One turn sends every row of this set to another row. A few are shown first. Where does it send the rows asked after them?
J289: 13, -18, 2, -9, -5, 9, -11, -10, 7, -1, -9, 2, -9, 9
J752: 10, -16, 0, -7, 1, 11, -12, -14, 6, -3, -9, 3, -9, 7
J880: 8, -12, -3, -3, -2, 17, -12, -6, -3, -1, -5, -9, -1, 0
J88: 10, -18, -2, -7, 2, 9, 4, 8, -2, 3, 3, 4, 2, -17
J365: 11, -15, 2, -7, 1, 10, -13, -10, 4, 1, -6, 3, -11, 9
J640: 4, -16, 15, 0, 6, 4, -3, 2, 11, -8, 3, 0, -5, 8
J51: 5, -15, 1, -1, 2, 5, 1, 8, 11, -4, -10, -3, 9, -13
J550: 0, -13, 2, 0, 8, 11, -8, 2, 8, -10, -5, -11, 0, -3
J944: 4, -13, 15, -1, 4, 2, -4, -4, 14, -7, 4, -4, -9, 3
J14: 5, -21, -7, 0, 0, 12, -2, -6, -8, 9, 3, -1, 6, -5
J475: 12, -16, 3, -18, 4, 1, 7, -2, 0, 1, 7, 7, 13, -7
J671: 13, -17, 6, -18, 3, 0, 8, -2, 1, 2, 5, 2, 13, -9
J738: 8, -16, 11, -4, -2, -6, 4, -3, 17, -2, 0, -2, 12, -5
J32: 10, -15, 12, -6, -4, 0, 7, 1, 17, -4, 0, -2, 10, -7
J816: 4, -16, 12, -4, -4, 0, 9, 3, 16, -1, 0, 0, 8, -6
J313: 7, -19, -4, -13, 7, 8, 1, -16, -7, 5, -1, 6, 5, 4
J496: 7, -22, -5, -11, 8, 2, -1, -16, -2, 7, 2, 9, 0, 1
J571: 8, -17, 14, -2, -3, -2, 6, 2, 17, -2, 2, -4, 9, -6
J493: 8, -14, -1, -6, -2, 16, -11, -7, -4, -1, -5, -12, -2, -2
J108: 11, -15, 6, -5, -3, 5, -12, -14, 4, 4, -8, 3, -9, 6
J382: 6, -22, -6, -14, 4, 7, -1, -15, -4, 8, -3, 8, 3, 3
J256: 4, -13, 13, 2, 3, 5, -8, 1, 14, -8, -1, 2, -5, 5
J236: 3, -14, 14, 4, 4, 5, -4, -2, 14, -7, -1, -3, -5, 6
J265: 9, -15, -2, -7, 3, 10, 5, 8, -3, 3, 0, 5, 6, -16
J666: 17, -17, 4, -20, 1, 2, 5, 0, -1, 0, 7, 7, 9, -4
J455: 5, -19, -9, -2, 1, 15, 0, -7, -7, 8, 2, 0, 4, -6
J80: 5, -18, 4, -1, 2, 4, 0, 7, 9, -4, -13, -2, 8, -14
J851: 4, -16, 14, 2, 2, 5, -7, -1, 14, -5, -1, -2, -9, 4
J375: 3, -25, -3, -11, 7, 6, 1, -15, -4, 4, -1, 8, 4, 7
J324: 13, -14, 6, -21, 3, -3, 6, -4, 0, 2, 3, 5, 8, -9
J721: 9, -18, 2, -7, 2, 9, -14, -12, 2, 2, -9, 4, -10, 7
J600: 2, -16, 1, 0, 11, 9, -10, 2, 8, -10, -4, -11, 1, -3
J935: 7, -21, 10, -5, -6, 0, 10, -2, 17, -2, -3, -1, 11, -3
J736: 8, -23, -5, -16, 7, 5, -2, -15, -5, 6, -1, 7, 5, 0
J171: 15, -15, 1, -17, 0, 2, 9, -1, 1, 4, 7, 4, 12, -6

J324 turns into J496
J382 turns into J365
Where do these go?
J752 turns into J256
J671 turns into J736
J600 turns into J80
J289 turns into J640
J265 turns into J455

